128 stands for zero in the data rows.
Some points, each followed by its number:
 95|104|149|109|111|137| 82| 63| 77|130|148|144|117|133|109|147| 95|101|145|153 0
158|110|155|125| 83|129| 92|152|145|134|144|139|125|144|127|150| 76|151|143|144 1
172|178|166|154|134| 26|168|111|118|136|143|146|131|104|164|113|160|156|159|154 2
 71| 99|133|137|149|128|148|110|121|110|127|156|134|136|167|153|160| 42|101|121 3
151|163|158|152|124|134| 73|144|136|124|126|135|113|141|155|148| 68|146|132|128 4
 66|101|101|124|117|138|117|123| 82| 92|102|131|132|123| 47| 82|119| 76| 91|135 5
124|147|131|146| 38|122|155| 84| 73|136|108|150|135| 70|163|130|167|122|139|110 6
159|160|145|139|141|134|166|156|154|143|139|147|129|142| 52|156|180|159|155|148 7
 98|134|115|103|149|135|175|138|124|133|125| 72|129| 40| 96|126|146| 41|128|151 8
112| 94| 76| 95| 75|128| 61| 94|105|130|128|157| 38|139|121|147| 77|127|138|134 9
 73| 50|132| 91|144|133| 94|159|149|134|153|161|136|146|142|133| 92| 99|112|129 10
156|173|162|162|163|155|183|163| 62|152|150|158|140|148|157|155|167|151|141|144 11
158|150|146|134|134|115|153|147|146| 86|143|143|124|142| 86| 38|122|143|129| 51 12
 87|118|123|129|156|140|174|144|158|145|151|155|128|105|157|147|165| 40|116|134 13
152|159|151|144|109|138|173|107| 78|121|132|140|124| 37|151|139|155|142|141| 89 14
 74| 75| 99|152|154|144| 69| 82|161|128|151|156|134|144|162|158|103|140|102|148 15
 86| 80| 58|110|127|134| 85|138|158|127|148|158|139|146|158|146| 57|100|106|134 16
 92| 66|137| 92|154|136|107|140|156|152|161|163|141|154|164|153|120| 98|122|137 17
 97|114| 93|116|132|140|142|163|161|130| 37|139|127|143|146|143|142| 89| 56|153 18
 88| 64|160|102|130|139| 92|154|145|109|148|163|143|157|148|161|110|114|134|151 19
134|145|109| 98|137|131|139| 79| 49|134|121|140| 49| 32|142|127|147|131|125|114 20
 92|164|142|116|143|127|162|149|155|138|144|157|135|120|157|150|166| 56|150|147 21
173|146|142|141|132|131|108|154|156|154|141| 78|148|155| 80|142|127|151| 54|155 22
151|119|152|133|116|136|103|154|151|141|114| 42|132|147| 70|121|119|151|144|146 23
120|135| 76|155| 96|123| 99| 43| 61| 92| 80|134|130|103|131|131|100| 98|130|137 24
103|138| 57|100|129|121|148|143|132| 64| 40| 69|122|149|115|111|155|139|111| 69 25
 89| 73|160| 91|133|142| 93|170|167|116|155|157|129|135|118|140| 91| 95|123|138 26
 64| 94|110|142|122|131| 96|120|148|106|145|168|146|160|172|162|102|121|103|157 27
172|175|114|146| 41|131|168|173|168|149|151|149|123|135|149|141|168|148|147|151 28
155|159| 89|133| 81|131|172|162|163| 42|133| 57|135|144| 80|135|161|139|144|138 29
131|112|148|137| 92|124| 85|117|134|143|147|155|137|149|174|163| 69|147|146|145 30
100|124| 35|135|123|130|171|146|154|118| 98| 84|105|146|128|131|163|128|136|127 31
145|113|136|146| 70|137| 92|168|162|144|154|155|128|140|133|142| 47|130|132|127 32
162|154|103|144|144|152|108|179|161|150|114| 87| 56|156| 80| 83| 77|157|160|156 33
 83| 61|152| 87|127|128| 84|155|151|110|133|139|113|131|129|137| 95|101|114|146 34
134|158| 97|143|149|146|147| 74| 56|142| 72|139|135| 39|134| 95|151|101|145|139 35
 86| 67|160|105|155|132| 91|151|152|135|153|156|133|148|161|148|169|154|145|141 36
115|137|112|133|148|144|124| 56| 72|136| 68|157|136|112|170|151|137|120| 91|146 37
144|130|119|142|138|129| 81|104|139|142|111| 98| 65|149| 80|102| 67|162|163|160 38
124| 81| 87|126|156|143| 74| 81| 87|144|104|108| 45| 99|134|143| 85|139|137|134 39
155| 56|149|152|155|138|169|149|147|131|141|156|142|151|164|149|162|144|136|133 40
102| 93|153|142|153|157| 76|128|153|109|150|158|138|152|136|133| 90|149|125| 65 41
153| 98|140|142|122|134| 64|100|154|145|157|107|144|145| 84|122| 81|151| 96|156 42
 87| 70|104|105|151|145|107|145|150|140| 72|126|131|147|146|145|109|109|126|139 43
138|165|157|139|148|124|147| 50| 46|136|148|152|138| 81|166|154|178|155|152|137 44
130|118|147| 46|159|144|142| 95| 77|149|153|170|152|121|184|182|185|160|143|135 45
 61| 43|134|100|136|124| 77|134|139| 87|137|154|133|152|152|155|105|110| 96|112 46
159|170|158|151|163|135|170|158|151|131|142|144|129|146|166|159|176|152|150| 30 47
104| 91|118|117|132|124| 94| 56| 72|142|148|151|126| 98|137|143|105|122|120|139 48
 86|158| 71|167|159|143|155|102|105| 64| 49| 96|130| 36|153| 95|159|138| 92| 42 49
134|123|135|151|158|137| 86|119|128|131|132|122| 99|151|112|116| 54|144|144|142 50
 68| 95|147| 93|140|143| 72|170|169|120|158|167|143|151|105|142| 70| 64|107|139 51
 57| 84| 95|118|142|134|134|117|153|127|145|167|147|150|162|154|116| 92| 94|141 52
131|126|151|148|148|134| 79|118|137|147|152|131|101|146|119|124| 65|152|150|146 53
137|108|159|114| 94|123| 67|106|117|131|136|114|123|140| 95|130| 55|129|102|148 54
 99|147|144|128|161|134|163|130|136|128|138|154|132|143|160|157|166|145| 42|141 55
141|130|128|152|113|137|105|161|157|150|116| 60|135|145| 76|129| 80|135|134|136 56
170|172|137|154| 54|138|169|160|157|141|135|112|134|148| 88|110|169|156|152|152 57
150|167| 99|146|143|137|114| 56| 71|126| 56|155|144|160|168|156|174|147|145|149 58
144|145|155|147|147|128| 99| 51| 59|136|146|161|143|118|171|158|122|138|136| 25 59
127|163|114|102|155|144|173|132|115|142|137| 68|144| 80| 81|132|141| 44|144|141 60
115|101|159|129|143|137| 63|111|127|104|144|155|135|146|136|150| 88|150|139| 68 61
121| 91|162|131|122|129| 60| 95|151|150|159|151|136|145|122|145| 90|150|145|126 62
 47| 92| 79|116| 99|130|109|102| 69| 76| 82|150|140|114|120| 93|146| 85| 95|139 63
124|147|149|142|138|126|170| 89| 85|138|149|148|132| 94|169|158|172|141| 51|144 64
139|164| 89|144|143|133|168|165|162|134| 53|163|134|147|161|141|159|122|141|140 65
 90| 68|130|102|147|126| 89|109|103|124|137|141|129|132|167|154|136|121| 64|144 66
173|175|158|146|117| 19|154| 92|104|137|151|155|133| 97|158| 98|154|148|149|156 67
140|120|135|134| 97|128| 87|155|163|144| 98| 59|137|152| 88|143| 68|143|143|140 68
167|176|164|157|154|144|181|166|160|145| 37|148|130|150|103| 70|132|162|155|152 69
147|124|167|144| 93|142| 92|156|152|141|143|157|139|165|155|173| 76|161|149|147 70
167|167|152|138|147|131|173|162|165|145|144|149|127|143|155| 38|161|146|142|138 71
148|155|140|137|141|132|168|159| 56|143|147|152|132|139|146|138|156|135|131|135 72
 65| 55|109|101|148|134| 90|132|150| 93|120| 95|123|143| 98|125|120|119|112| 59 73
168|122|156|131| 73|122| 85|160|155|144|157|157|137|152|139|147| 59|143|137|144 74
155|135| 71|137|148|132|164| 78| 68|142|150|153| 27| 75|160|153|171|157|153|142 75
167|116|150| 53|151|139|173|170|167|155|163|176|151|158|170|157|174|157| 49|151 76
156|162| 98|149|147|136|182|167|164|157|138| 60|128|142| 76|100| 46|135|134|138 77
141|150|139|134|108| 23|133| 75| 83|146|146|160|140|102|156|109|130|126|125|125 78
115|108|144|139|153|140|119|136|142|139|144|129|137|157|126| 65|137|151|141|135 79
134|123|123|148|150|135| 89|105|133|140|124| 91| 61|135| 81| 91| 66|155|154|150 80
 79| 50|142| 94|145|129| 97|164|153|109|147|153|138|157|168|161|177|155|147|146 81
156|164|143|138|139|124|164|160|151|137|139| 63|125|147| 50| 91|159|139|131|135 82
163|169|152|154|151|134|166|165| 67|158|157|157|124|135|152|142|168|156|137|135 83
167|163|103|132|133|123|159|164|164|154|102| 52|126|149| 87| 56|139|149|145|143 84
161|172|153|153|157|137|168|161|150|135|143| 72|123|136| 46| 76|161|146|145|139 85
127|122|129|152| 83|124| 80| 99|134|136|146|162|145|166|170|166| 76|152|147|141 86
161|150|139|148|142|148|139|174|172|152|135| 56|125|135| 75|137|125|141| 41|149 87
122|141|115| 74|144|139|176|144|151|139|143| 91|125| 75| 88|115|161| 39|143|128 88
 98|128|102| 98|157|138|164|127|136|133|136| 94|128| 79| 79|107|149| 24|116| 98 89
 52| 95|112|122|140|147|125|123|147| 95|136|159|137|151|172|161|106| 89| 94|146 90
161|174|160|153|148|122|130| 61| 44|144|158|171|150| 94|178|166|172|157|151|142 91
161|166|128|154|157|143|180|160|157|148|129| 80|135|152| 62| 92|174|163|153|143 92
153|164|121|145| 64|141|182|177|110|155|159|162|135| 42|159|146|162|144|141| 98 93
163| 62|149|140|129| 81|142|162|162|144|154|152|144|154|114| 55|129|150|150|148 94
144|159|149| 39|144|133|164|143|137|126|134|145|136|146|164|150|160|135|138|128 95
173|194|162|165|163|143|157| 73| 54|144|128| 96|129| 79|125|149|146|161|159|163 96
163|178|169|168|162| 41|133| 67| 72|147|155|157|134|102|151|137|144|136|131|141 97
139|172|105|123|123|127|144|151| 45|139| 47|140|124|137|101| 70|133| 76|146|145 98
125|142| 91|146|112|141|119| 46| 63|101| 81|137|125| 91|148|140|122|118|149|141 99
149|154|140|126|132|128| 54|144|148|135|140|143|131|145|157|145|171|147|144|138 100
147|125|143|141| 95|129|103|158|149|142| 97| 51|138|156| 95|156|107|153|159|149 101
113|128| 67|152|140|133|168|116| 76| 84| 68|103|134| 45|142|110|183|152|128| 78 102
 65| 53|121|125|141|127| 80|138|139| 95|144|162|143|156|156|163|114|140|102|119 103
170|179|173|163|160|138|145|145|142|130|139|102|138|152| 80| 50|131|147|147|149 104
164|173|160|143|142|128|159|143|150| 89|144|154|134|144|161|114|163|149|115| 41 105
 51| 94|109|114|151|137|126| 92|120|108|124|135|140|149|162|146|113| 63| 88|134 106
 91| 66|149| 91|157|135| 92|148|146|134|143|162|141|157|160|161|120|116|136|143 107
177|187|174|158|160|129|145|154|154| 96|141|129|125|139|104| 38|119|138|128| 65 108
131|104|154|114|109|137| 91|160|157|138|145|101|137|153| 62|119| 93|135|134|136 109
 99|145|141|141|119|127|160|100| 78|140|145|154|138| 48|157|148|161|129|124| 79 110
135|120|129| 52|153|137|155|169|164|140| 82| 48|123|139| 81|146|161|140|138|135 111
151|167|105|146|129|145| 91|166|165|140|113| 64|124|140| 89|116| 50|137|136|134 112
114|141| 86|132|159|144|181|156|168|153|154| 54|132|143| 83|153|166|130| 63|149 113
 69| 93|156| 83|124|137| 68|165|170|123|156|157|136|147|136|147|124| 72|116|148 114
129|112| 99|125|120|145| 95|159|170|161| 55|164|142|149|119|150| 96|104|147|144 115
157|140|156| 49|156|136|155|137|111|150|152|151|134|145|164|152|175|149|142|134 116
160|166|156|149|155|142|177|164|158|135|142|153|127|139|154|138| 48|137|139|138 117
117| 93|150|115|126|142| 76|135|149|135|134|143|128|151|132|163| 87|150|152|141 118
148|155|142|143|146|129|149| 68| 53|156|162|174|154| 91|161|153|173|154|150|144 119
173|167|156|142|133| 23|162|142|132|135|138|139|116| 66|139| 92|160| 47|151|142 120
106|176| 66|161|112|145|144|150|151| 95| 74|128|142|149| 85| 53|121|140|144|140 121
165|173|159|150|154|141|169|150|142|127|138|150|132|151|162|148|165| 48|151|149 122
118| 91|153|121|114|124| 66| 98|149| 42|157|144|127|150|123|148| 83|145|142| 99 123
153|166|114|160|160|136|174|159|155|141| 97| 44|131|138| 85| 82|163|140|139|136 124
162|168|105|143|152|135|174|167|156|140|136| 68|126|148| 54|108|168|150|147|141 125
131|108|157|104| 90|125| 80|118|133|147|159|138|143|161|120|149| 59|130|109|136 126
143|102|169|115|137|144| 72|110|144| 83|164|159|145|145|113|147| 90|147|137|103 127
 84|113|153|112|114|146| 65|162|153|125|143|147|122|138| 91|134| 68| 82|118|144 128
165|163|155|155|148|134|156|155|154|105|156|138|146|154|111| 53|133|158|140| 66 129
117|149| 80| 83|106|131|105| 44| 56| 93| 70|134|137|115|165|162|128|144|148|152 130
170|170|159|152| 88|134| 81|156|148|115|150|154|137|158|108| 52| 81|160|154|101 131
152|165|135|157|136|133| 84|146|145|129|122| 81|136|146| 76| 94| 55|134|134|127 132
152|144|144|135|136|121| 93| 47| 58|133|140|149|132|108|155|140|117|128|131|130 133
151|157|120|148| 55|145|185|169|165|151|139|105|141|156| 82| 96|162|142|134|133 134
126|166| 96|123|131|139|155| 77| 50|146| 61|146|142| 88|113| 76|135| 73|137|136 135
166| 65|160|157|157|144|180|163|152|138|141|147|128|145|164|153|171|154|151|144 136
110| 70|140| 82|149|134|102|151|168|159|168|173|145|159|156|155|125|124|151|160 137
 68| 51|100|110|129|117| 88| 97|124|114|140|123|146|153|108|121|109|112| 94| 77 138
151| 79|148|147|157|136| 72|163|153|136|143|148|129|144|101|150| 82|141|138|130 139
167|115|159|151| 36|131|162|149|149| 43|144|152|144|156|170|155|174|147|102| 98 140
146|152|146|138|145|135|171|154|154|137|145|150|131|139| 53|142|160|138|139|129 141
134|119|153|152|158|135|121| 65| 64|141|150|153| 29|110|156|151|123|135|141|149 142
149|159|146|144| 41| 44|165|150|155|141|147|166|143|123|171|115|142|153|150|143 143
157|126|162|150|111|148|104|177|162|141|151| 50|130|146|144|159| 83|165|169|163 144
137| 58| 95|136|141|122|156|147|143| 71| 98| 70|127|142| 83|103|176|154|105| 46 145
171|129|169|122| 74|132| 88|155|159|148|158|161|137|147|117|145| 56|147|154|154 146
123|151| 94|108|152| 73|164|128|136|141|149| 59|142|105| 95|139|158| 54|140|130 147
159|160|102|152| 40|136|184|175|164|164|161|161|144|164|169|164|180|153|141|141 148
153|158|150|139|149|133|170|152|159|141|145|155|137|149| 91| 43|121|141|135|136 149
150|154|154|146| 46|141|180|161|160|140|145|147|118|133|150|134|154|138|133|129 150
171|175|113|148| 46|135|171|159|154|135|145|152|132|152|168|153|172|156|153|150 151
Which two points above are nearest to each new point by angle? Their numbers follow each, nearest first.
160| 88|148|145|143|136| 67|166|155|150|149|157|135|151|103|143| 77|142|139|139 -> 139 118
124|108|150|139|146|131| 98|120|132|152|153|135|135|149|112| 56|118|151|149|139 -> 79 94
148|102|140|136| 81|129| 90|156|153|135|145|151|129|138|128|130| 45|129|127|126 -> 32 74
166|184|167|154|155|136| 57|156|161|147|162|170|142|150|165|145|158|145|145|142 -> 100 4
 97|104|144|153|146|136| 90|108| 88|126|147|151|130| 63|146| 95| 65|147|121|112 -> 48 61
137|168|162|162|163|146|182|167|161|141|141|139|114|128|144|137|158|142| 30|135 -> 55 87
158|141|114| 68|145|127|145|152|149|134| 83| 42|128|142| 87|129|171|151|145|145 -> 111 84
141|152|116|131| 50|129|169| 85| 54|141|128|160|137| 80|157|143|157|133|135|127 -> 6 14
120|108|146|129|125|124| 69| 92|113| 34|146|148|131|142|136|149|101|141|111| 83 -> 123 61
 98|161| 40|132|124|119|159|148|154|108| 72| 62|127|144| 95|110|169|159|150|142 -> 31 25
 91|126| 60| 69| 98|133|102| 55| 59| 89| 72|137|142|159|162|154|166|117|125|134 -> 130 63
147|123| 94|141| 97|132| 81|152|146|142| 35|121|134|153|116|145| 86| 94|145|147 -> 115 68
151|112|149| 41|122|142|130|156|149|123| 99| 63|129|142| 88|137|106|141|143|145 -> 111 23
103|123|102|136|155|139|121| 58| 62|118| 56|157|130|144|155|144|145| 98| 74|143 -> 37 58
 98|163|155|148|146|138|162| 66| 60|138|150|150|133| 82|157|137|154|135| 24|118 -> 64 110
165|166|156|157|154| 35|179|164|155|144|147|153|131|149|154|139|158|141|132|138 -> 2 67
112|172|121|158|164|153|157| 85| 63|133| 73|129|129| 43|142|103|157|107|142|115 -> 35 135
 78|109|134|127|129|123|143|105|109|111|115|138|121|143|167|149|155| 50|107|132 -> 3 106
159|164|155|153|154|139| 74|161|149|100|140|148|131|151|162|125|170|150|113| 46 -> 105 47
108|136|130|107|142|127|169|129|141|148|157|158|138|151|149|128|148|114| 17|131 -> 55 76
115| 97|157|146|140|143| 80|133|157|103|153|151|133|144|126|122| 86|151|133| 72 -> 41 61
132|110| 74|123|108|131|102|150|159|136| 32|118|120|140|118|144| 77| 75|129|124 -> 115 43
136|159|113|136| 42|120|158|104| 52|142|129|159|142| 83|171|151|170|142|144|117 -> 6 14
107|127|119| 86|150|144|183|166|143|148|149|115|133| 83|112|138|165| 43|142|111 -> 88 89
144|171|101|119|137| 94|163|155|162|144|134| 55|147|137| 96|142|169| 84|138|142 -> 147 125
 78| 47|134| 83|126|112| 92|104| 98|143|147|155|139|130|162|156|174|139| 51|140 -> 66 46
159|166|142|140|139|136|142| 71| 51|139|106| 86|129| 78|115|137|134|150|149|150 -> 96 44
147|156|146|146|150|136| 71|167|163|147|154|162|139|157|169|155|164|142|128|126 -> 100 70
179|131|169|160|108|145| 96|159|159|128|145|134|124|136| 91| 36| 78|158|157|106 -> 131 108
 92| 70| 89| 90|123|138|101|137|157|148| 60|123|135|145|119|144| 94| 99|144|153 -> 43 115
150|159|146|145|143|131|167|166|160|152|161|167|146|153|163|150| 59|135|135|134 -> 117 70
161|167|159|155|148|130| 64|154|144|135|139|135|116|133|142|135|160|138|135|140 -> 100 4
159|164|158|148|164|139|180|167|163|141| 51|163|142|150|171|157|168|145|151|134 -> 65 69
 96| 64| 82| 80|135|139|118|145|166|146| 66|116|132|144|135|145|105|111|134|145 -> 43 115
117| 84|151|116|128|126| 58|104|135|110|141|154|134|155|142|165| 96|149|147| 96 -> 61 62
133|129| 74|120|154|134|167| 81| 78|146|113|114| 25| 78|151|143|157|147|144|131 -> 75 20
157|145|127|136|118|130|125| 75| 49|140|100| 62|126| 74| 83|118|108|143|149|152 -> 96 35
158|162|128|135| 77|124|157|103| 76|126|131|143|128| 36|145|133|152|136|137|102 -> 14 6
 80| 81|103|123|155|139| 87| 53| 72|144|140|139|140|118|136|146| 86|112|100|131 -> 48 0
139|158|142|140|139|132|135| 78| 43|142|111| 86|127| 90|104|123|109|135|134|130 -> 96 35
143|105|160|111|108|149| 85|177|170|156| 50|158|136|146|107|147| 88|154|162|158 -> 115 118
131|113| 72|119|116|115|124| 92| 70|133|109| 50|136| 54|160|156|121|152|150| 92 -> 102 99
172|182|157|156| 51|133|160|156|155|148|151| 66|147|154|115|130|167|149|150|148 -> 57 134
158|111|146| 39|110|125|113|148|146|126| 87| 45|119|137| 84|143|116|149|148|139 -> 111 23
105| 97|115|115|131|136| 87| 52| 70|136|132|140|133| 97|127|142| 91|110|113|145 -> 48 0
107|134|117|140| 41|135|157| 89| 87|132| 97|150|130| 53|168|118|159|122|129| 95 -> 6 110
 74|112|151|140|148|138|146|111|113|129|132|159|136|134|146|129|127| 18| 95|125 -> 3 106
132|108|164|112|114|151| 93|170|174|157|159|116|136|149| 56|120| 90|154|150|144 -> 109 56
 90| 79|135|145|154|134| 99|132|140|112|145|150|134|151|143|151|115|147|110|116 -> 103 46
123|142|141|109|161| 87|187|138|151|148|153| 57|139| 89|157|126|164| 55|149|144 -> 147 88
119|140|139|150|148|131|166| 81| 74|143|144|149|129| 77|160|155|175|139| 49|135 -> 64 110
 98|141| 66|162|151|145|172|145|140| 89| 53| 63|128|147|109|133|177|148|142|144 -> 31 25
145|169| 93|150|145|134|172|158|149|126| 38|143|133|156|173|163|178|128|150|148 -> 65 58
113|127| 69|123|141|129|168|145|157|146|157| 47|132|148| 85|148|180|126| 67|142 -> 113 87
 90|140|149|155|157|144|123| 86| 95|117|104|162|140|123|161|148|125| 44|117|148 -> 3 106
154|167|152|146|140|132|159|149|145|138|142|156|133|146|154|147|159|144|141| 39 -> 47 105
152|147|157|147|144|142|142|160|166|149|146|142|125|139|104| 41|123|145|145|145 -> 149 104
154|135|121|140|103|116| 96|139| 35|135|112| 67|150|157| 97|134| 99|147|149|143 -> 101 23
124|157| 91|116|152| 82|159|139|140|134|124| 55|139|118|109|148|180| 74|148|146 -> 147 60
141|120|156|113|102|134| 85|126|144|141|150|143|136|150|121|142| 52|136|115|137 -> 126 74
 97| 88|139|119| 82| 39|126|155|167|106|152|155|135|131|110| 48|134|125|123|134 -> 94 143
131|100| 89|111|107|130| 79|164|161|145| 49|162|140|155|120|149| 90| 90|141|143 -> 115 43
170|165|156|147|140|117| 55|146|152| 80|153|161|139|148|167|110|162|153|109| 45 -> 105 100
174|178|167|157|153|126|168|152|147|140|146|148|131|142|142| 32|153|134|138|147 -> 71 149
 73| 67|119|139|153|138| 88| 93|117|107|118|132|146|155|123|131|115|126| 85| 83 -> 138 73
166|153|163|162|152|134|145| 98|105| 81|155|157|131|118|142| 96|148|147|107| 52 -> 105 108
169|163|156|149|152|133|175|158|149|136|152|154|134|142|151| 37|167|148|158|157 -> 71 149
 90| 91|142|116|146|137|129|150|159|133|143|151|133|116|165|161|148| 49|131|145 -> 13 3
106|130|135|124|152|139|172|138|159|148|151| 53|133|140|153|145|163|119| 51|142 -> 113 87
169|168|141|150|145|133|127| 84| 45|135| 96| 75|125| 84| 93|125|121|160|161|159 -> 96 35
 91|132| 57| 93|126|133|171|157|162| 95| 66| 83|140|148|114|119|170|144|116| 60 -> 25 31
130| 71|144| 84|118|124| 56| 83|111| 53|131|131|131|143|114|150| 91|134|134| 92 -> 123 127
127|108|103|141| 39|113|151|165|164| 61|162|165|133|160|170|153|170|158|111| 92 -> 140 148
101|121| 41|134|120|127|170|133|147| 98| 59| 65|111|142|117|127|161|115|136|133 -> 31 25
100|136|139|120|178|151|181|124|131|141|153|152|139|154|161|145|152|100| 17|124 -> 55 64
151|163|148|141|141|131|169|155|153|145|144|153|137|152|165|164|171|151| 42|140 -> 55 76
134|121|145| 39|143|129|131| 85| 65|143|139|142|129| 97|156|155|163|152|145|133 -> 45 116
116|107| 61|112|104|131|106|148|158|129|114|134|134| 52|155|143| 86|116|140|144 -> 16 115
 72| 50|111|115|170|155|124|187|173|100|128| 93|130|146| 88|106|117|109|100| 49 -> 73 145
 95|126|149|147|147|135|173|114| 89|150|156|158|141| 49|159|147|161|113|118|103 -> 110 14
167|107|172|167|165|153| 78|167|163|144|149|163|147|168|132|164| 87|148|137|143 -> 139 70
111| 99|148|130|134|139| 81|118|130|137|150|157|144|160|125| 58|108|162|154|149 -> 79 62
 75| 67|121|116|153|140| 99|120|145|105|135|103|128|137| 95|108|107|115|105| 70 -> 73 138
 98| 98| 62|100|102|130| 94|141|147|115| 73| 94| 90|141|136|152| 82| 98|127|130 -> 43 9
122| 92| 69| 92| 82|136| 93|130|137|149|130|142| 44|164|149|157|105|138|134|128 -> 9 39
116|117|132|131|146|140|102| 56| 69|141|141|148|121| 79|131|129| 96|124|137|143 -> 48 133
165|166| 86|147|147|131|174|160|159|142| 49|152|126|138|147|129|152|108|137|142 -> 65 69
 90|170|158|134|146| 50|174|165|145|147|151|151|120| 73|140| 98|158| 39|151|145 -> 120 21
 61|100|121|121|143|146|114|136|148|108|133|149|129|143|150|142| 89| 84| 91|142 -> 90 52
 64| 86| 87| 94|134|139|120|139|155|126| 43|156|137|149|154|155|128| 90| 48|147 -> 18 43
 83|111| 99|108|149|148|132|142|154|126| 40|154|137|149|158|149|129| 84| 61|147 -> 18 43
154|157| 97|143|156|135|173|160|155|135|138| 61|129|146| 56|103|170|138|138|128 -> 125 92
 60|113|150|142|115|139| 89|156|163|146|146|149|126|141|148|156| 85|165|161|151 -> 118 70
115|112|163|150|110| 53|132|147|141| 93|137|135|128|132| 97| 40|118|128|133|135 -> 94 12
138|129|154| 42|145|130|152|123|107|154|156|157|128|121|142|136|145|131|131|131 -> 116 95
 73| 51|105|102|135|120| 93|146|149| 93|122| 85|134|140| 76| 93|159|135| 93| 46 -> 73 145
127|111|164|138|128|126| 53|116|134|114|154|166|138|149|130|149| 85|156|143| 87 -> 61 127
 90|144|154|152|139|144|181|111| 88|141|147|147|128| 40|161|163|174|147|146| 95 -> 110 14
117|138| 48|143|120|131|162|142|149|111| 75| 80|111|142|111|124|165|128|146|143 -> 31 25
122|147|149|145|149|131|167| 85| 77|135|149|155|131| 96|166|153|167|132| 45|142 -> 64 55
101|131| 56| 64|113|145|170| 61|137| 93| 60|119|127|142|155|147|169|137|133|138 -> 130 25
131| 98|104|103| 51|114| 63|104|112|132|107|128| 15|125|123|164| 97|147|163|156 -> 9 39
144|116| 82| 91|105|141|110|135|140|129|126|116| 21|149|153|142|110|143|140|132 -> 9 39
101|126|113| 89|146|133|165|100|132|136|138|148|132|136|145|138|151|125| 42|147 -> 55 64
 87| 73|130|106|150|125| 94|117|110|129|153|151|128|134|157|145|116|117| 77|149 -> 66 46
122| 72|169|156|154|131|165| 99| 98|134|148|150|129|109|160|150|173|152| 53|151 -> 64 55
 89|135|125| 80|147|136|167|122|146|132|139|145|128|140|154|143|160|124| 33|140 -> 55 76
 88|119| 52|124|152|140|167|140|167|150|151|158|134|107|161|151|172| 51|123|136 -> 13 21
143|114|114|123|100|121|128|158|158| 38|145| 72|123|135| 86|140|167|150|129| 94 -> 29 145
155|145|159|153|162|149|126| 78| 78| 72|146|149|121| 98|149| 96|123|148|109| 35 -> 59 105
139|167|133|153| 39|123|152| 79| 73|129|106|152|141| 76|161|132|155|119|135|116 -> 6 14
148|150| 99|130|155|143|166|153|147|141| 97| 74| 37|141| 47| 53| 53|146|147|146 -> 33 80
179| 78|159|156|147|131|171|160|153|149|152|152|137|153|158|155|177|162|158|162 -> 136 40
159|169|158|145|152|132|161|153|160|112|154|162|134|141|153|117|162|146|117| 31 -> 105 47
144|133|153|140|139|130|116| 68| 76| 69|133|146|120| 98|148|113|125|139|100| 34 -> 59 133
137|114| 43|119|102|134| 90|140|156|141|144|138|122|132|111|131| 50|133|110|130 -> 16 32
109| 90|151|106|126|130| 68|107|118|109|144|139|129|149|134|136| 84|146|126| 63 -> 61 41
 81|113| 99|124|126|135|115|125| 91| 98|102|121|142|137| 57| 95|134|109|111|145 -> 5 63
130|133|118| 77|147|135|172|157|153|154|166|124|140| 84|100|119|157| 38|142|117 -> 88 89
126| 51| 93|138| 44|105|149|158|157| 56|127|139|138|147|171|155|182|157|125|100 -> 140 81
116|146|145|140|148|140|169| 61| 60|151|155|163|147| 93|172|160|177|151| 32|114 -> 64 55
121|143|114|144| 40|132|144| 81| 69|144| 93|151|138| 54|156|115|164|130|149|107 -> 6 14
 88|150| 57| 85|118|135|172|159|167| 92| 74| 76|136|143|100| 98|154|129| 94| 40 -> 25 145
141|159| 94|149|130|126|159|151| 88|130|136| 57|130| 46|100|156|177|143| 81| 94 -> 102 49
 89|120| 38|138| 97|136|169|162|145| 97| 68|110|123|145|133|136|151| 77|122|130 -> 31 18
169|177|160|156|149|138|171|161|166|154|156|159|143|150|166|155|175|156|147| 43 -> 47 105
 85|129|130|139|124|133|110| 99| 81|139|145|135|135| 50|127| 83|109|146|123| 95 -> 110 20
121| 97| 67| 77| 85|134| 94|127|141|138|131|131| 30|156|150|150|107|142|135|128 -> 9 39
121|143|136|118|167|154|186|138|138|145|149|143|128|147|155|147|179|136| 49|153 -> 55 76
101|135|124|142| 93| 30|131|131|103|103|107|102|130|140| 65| 92|116|107|119|144 -> 5 78
137|124|157|145|150|143| 96|118|152|157|162|140|134|142|105| 32| 88|142|156|153 -> 79 149
118| 94|102|131| 54|115| 55| 90|107|136|115|133|135|149|148|163|110|166|154|148 -> 86 30
116|148|146|139|143|130|176|110|101|157|161|157|125| 96|140|137|154|135| 39|140 -> 64 55
160|143|140|149|127|137|119| 85| 47|144|114| 79|149| 97| 95|130|107|142|151|148 -> 96 133
155|158|107|137| 48|139|177|164|159|140|140|152|132| 44|153|142|160|145|140|144 -> 93 28
175|174|126|154|158|134|167|151|147|123|118| 62|117|133| 58| 79| 70|163|159|156 -> 77 84
122| 92|145|108|116|138| 63|156|150|127|131|142|128|139|110|152| 84|145|149|139 -> 118 139
140| 98|160|110|108|141| 77|158|149|134|137|148|129|151| 55|149| 77|146|141|138 -> 109 139
103| 85| 85|128|152|143| 75| 99| 93|134| 97|107| 50|109|136|146| 81|134|135|132 -> 39 9
 87|114|111|120|158| 59|180|126|149|144|146|152|129| 98|157|112|156| 31|102|121 -> 13 3
